In the rows, zero is written as 128.
Y: rows in a few groups, each row roughly a mix of its group's directions
Y (131 x 10)
152; 152; 129; 148; 100; 138; 104; 134; 83; 79
181; 141; 118; 132; 75; 166; 132; 124; 126; 133
122; 90; 114; 148; 136; 144; 126; 118; 80; 77
97; 64; 119; 122; 130; 146; 133; 133; 96; 98
159; 153; 119; 147; 96; 150; 109; 144; 90; 86
126; 81; 162; 154; 132; 111; 112; 95; 124; 87
154; 106; 162; 153; 127; 147; 112; 108; 89; 84
164; 177; 117; 130; 136; 139; 122; 142; 176; 158
113; 161; 135; 156; 143; 104; 101; 130; 93; 77
167; 157; 125; 149; 88; 148; 113; 127; 91; 97
181; 157; 115; 140; 136; 177; 106; 115; 111; 138
142; 134; 83; 108; 120; 167; 138; 154; 153; 170
137; 146; 86; 129; 154; 185; 109; 146; 136; 152
136; 164; 116; 86; 93; 117; 162; 126; 161; 151
156; 165; 98; 103; 107; 168; 146; 161; 117; 116
95; 89; 142; 166; 168; 105; 99; 121; 121; 125
126; 119; 170; 134; 113; 65; 140; 101; 121; 106
172; 157; 123; 147; 86; 147; 119; 126; 93; 99
123; 81; 138; 169; 162; 143; 91; 126; 105; 115
115; 73; 131; 130; 115; 165; 132; 180; 127; 132
136; 146; 148; 159; 161; 70; 114; 100; 145; 126
102; 86; 163; 135; 169; 124; 130; 109; 91; 144
69; 115; 126; 108; 115; 102; 151; 160; 154; 144
152; 188; 105; 116; 105; 100; 145; 107; 146; 114
115; 85; 106; 148; 152; 147; 106; 183; 136; 126
189; 163; 116; 141; 138; 163; 125; 137; 151; 141
139; 132; 105; 117; 130; 161; 126; 171; 144; 187
133; 135; 148; 143; 126; 113; 178; 107; 70; 139
117; 130; 151; 137; 169; 111; 77; 87; 110; 122
98; 87; 148; 137; 175; 148; 95; 114; 113; 141
129; 171; 136; 124; 150; 97; 105; 70; 122; 123
145; 87; 166; 163; 143; 142; 99; 99; 103; 136
121; 144; 83; 92; 106; 127; 157; 159; 166; 118
145; 114; 123; 138; 83; 150; 165; 174; 102; 117
114; 162; 109; 90; 103; 97; 161; 122; 164; 139
133; 141; 125; 135; 110; 133; 108; 149; 78; 69
144; 94; 148; 166; 151; 162; 99; 122; 88; 129
119; 109; 170; 126; 108; 70; 145; 105; 116; 108
139; 171; 142; 111; 106; 113; 149; 90; 107; 84
122; 121; 170; 133; 113; 67; 139; 99; 115; 106
87; 100; 131; 109; 170; 108; 141; 128; 162; 161
112; 89; 163; 169; 157; 117; 102; 117; 100; 115
85; 100; 134; 111; 173; 102; 140; 128; 157; 155
153; 189; 112; 119; 104; 105; 143; 95; 136; 115
166; 127; 113; 112; 92; 165; 148; 122; 151; 172
130; 158; 139; 145; 147; 79; 138; 137; 182; 145
94; 63; 122; 120; 129; 144; 137; 136; 97; 104
153; 131; 119; 142; 79; 146; 171; 164; 104; 119
125; 127; 105; 104; 118; 184; 114; 156; 140; 172
161; 178; 114; 132; 98; 111; 169; 107; 117; 114
159; 89; 123; 140; 121; 186; 120; 160; 123; 140
178; 153; 107; 122; 128; 187; 116; 137; 136; 139
100; 125; 133; 112; 161; 105; 151; 106; 165; 176
122; 111; 108; 112; 124; 150; 89; 160; 186; 120
106; 90; 126; 91; 93; 165; 148; 156; 118; 144
84; 99; 136; 101; 168; 102; 140; 121; 155; 155
127; 126; 131; 132; 127; 92; 187; 140; 78; 125
166; 163; 118; 147; 94; 145; 113; 137; 97; 88
94; 139; 145; 142; 178; 77; 138; 109; 135; 135
108; 166; 120; 95; 108; 82; 158; 120; 158; 119
111; 85; 118; 128; 126; 169; 103; 178; 148; 130
154; 139; 113; 170; 171; 128; 126; 107; 108; 83
127; 181; 102; 91; 109; 122; 152; 162; 145; 141
178; 141; 132; 153; 145; 134; 139; 100; 100; 82
86; 67; 127; 107; 107; 136; 138; 143; 106; 114
86; 89; 126; 94; 155; 126; 137; 137; 164; 157
116; 152; 116; 117; 162; 126; 91; 86; 172; 141
121; 130; 101; 115; 142; 147; 79; 135; 186; 118
116; 179; 97; 93; 113; 118; 161; 154; 143; 142
172; 124; 111; 120; 79; 177; 131; 139; 133; 139
81; 74; 137; 94; 107; 125; 140; 137; 111; 120
184; 147; 105; 158; 154; 165; 124; 124; 121; 108
129; 161; 143; 153; 153; 67; 137; 115; 157; 123
143; 156; 139; 144; 132; 99; 167; 95; 77; 129
141; 183; 121; 133; 143; 95; 121; 76; 124; 122
106; 101; 154; 153; 148; 93; 110; 81; 123; 102
128; 91; 108; 138; 145; 161; 117; 155; 147; 182
177; 182; 115; 144; 142; 144; 128; 137; 159; 141
110; 107; 98; 107; 131; 178; 113; 161; 145; 163
137; 116; 90; 137; 142; 195; 112; 146; 109; 131
126; 124; 110; 120; 125; 154; 70; 149; 177; 116
108; 72; 121; 96; 118; 165; 117; 158; 141; 139
133; 102; 141; 144; 119; 114; 170; 160; 72; 119
145; 123; 123; 136; 81; 145; 175; 170; 107; 124
115; 67; 151; 147; 147; 140; 129; 163; 98; 135
183; 172; 120; 156; 95; 145; 126; 114; 127; 132
95; 151; 132; 142; 150; 73; 126; 133; 165; 153
133; 119; 150; 126; 95; 110; 179; 147; 79; 130
127; 155; 92; 96; 102; 135; 160; 168; 147; 102
65; 122; 134; 109; 131; 84; 144; 140; 148; 145
98; 80; 162; 130; 158; 122; 93; 136; 99; 130
108; 138; 133; 139; 144; 111; 106; 143; 73; 79
137; 181; 128; 125; 144; 90; 118; 76; 130; 128
149; 190; 114; 128; 126; 103; 139; 81; 132; 123
97; 133; 137; 127; 179; 79; 145; 111; 149; 147
108; 125; 150; 148; 138; 66; 131; 98; 113; 96
149; 97; 119; 105; 90; 178; 133; 134; 145; 163
160; 168; 108; 133; 81; 140; 171; 129; 120; 117
164; 103; 123; 139; 124; 194; 123; 147; 107; 138
121; 142; 157; 126; 147; 76; 146; 91; 90; 139
120; 176; 104; 93; 116; 110; 139; 168; 153; 150
99; 74; 138; 116; 138; 159; 98; 158; 150; 138
100; 135; 140; 143; 166; 83; 111; 132; 109; 82
167; 122; 118; 112; 91; 163; 148; 118; 146; 174
138; 97; 117; 98; 105; 166; 143; 132; 157; 175
123; 116; 124; 115; 147; 125; 146; 116; 182; 185
136; 147; 122; 141; 103; 142; 102; 148; 90; 69
142; 180; 133; 130; 135; 91; 127; 76; 110; 120
148; 117; 133; 141; 85; 138; 169; 167; 90; 117
105; 111; 126; 115; 161; 117; 149; 121; 173; 180
99; 101; 99; 111; 134; 176; 117; 159; 132; 163
78; 96; 136; 114; 174; 102; 131; 132; 151; 143
129; 123; 109; 97; 99; 183; 141; 163; 134; 155
117; 81; 110; 156; 164; 150; 101; 142; 134; 162
90; 108; 143; 92; 98; 119; 127; 147; 148; 176
121; 178; 135; 158; 163; 82; 126; 109; 121; 112
165; 124; 118; 124; 73; 180; 119; 135; 124; 127
166; 148; 115; 167; 170; 130; 118; 104; 116; 92
158; 117; 166; 142; 117; 135; 118; 90; 97; 83
141; 150; 100; 104; 114; 154; 139; 179; 148; 166
171; 177; 130; 146; 111; 115; 155; 93; 120; 146
85; 99; 132; 108; 170; 108; 140; 131; 164; 155
116; 147; 153; 117; 153; 76; 133; 81; 110; 141
173; 126; 143; 152; 133; 134; 116; 89; 86; 95
149; 189; 114; 131; 133; 100; 132; 81; 128; 119
81; 93; 130; 107; 169; 112; 134; 135; 159; 153
108; 130; 139; 157; 161; 106; 103; 106; 89; 84
107; 131; 152; 116; 165; 107; 81; 81; 131; 133
170; 123; 116; 117; 85; 172; 138; 126; 137; 166
152; 140; 91; 140; 154; 188; 100; 128; 119; 134
138; 166; 92; 96; 105; 149; 154; 170; 134; 119
which group is each row in? (one row of each group first)
109; 74; 151; 136; 130; 133; 147; 167; 90; 140
(3)
79; 111; 137; 117; 177; 91; 123; 140; 128; 104
(48)
92; 101; 124; 149; 163; 105; 104; 149; 147; 171
(104)
184; 142; 119; 129; 125; 188; 122; 129; 114; 142
(30)

133; 89; 119; 95; 109; 164; 141; 135; 159; 172
(48)
114; 73; 151; 146; 137; 135; 137; 166; 87; 135
(3)
64; 105; 115; 108; 118; 125; 141; 163; 140; 153
(30)
134; 174; 125; 109; 114; 126; 137; 154; 179; 164
(30)
99; 71; 140; 119; 143; 158; 103; 156; 148; 142
(3)
161; 131; 125; 141; 85; 159; 110; 142; 90; 92
(48)
158; 149; 118; 173; 181; 117; 117; 106; 127; 107
(30)
174; 147; 117; 163; 155; 143; 129; 108; 104; 88
(30)
179; 150; 151; 147; 134; 107; 117; 86; 115; 97
(30)
165; 160; 112; 135; 79; 124; 168; 147; 118; 113
(3)
115; 102; 158; 145; 128; 91; 122; 91; 125; 77
(104)
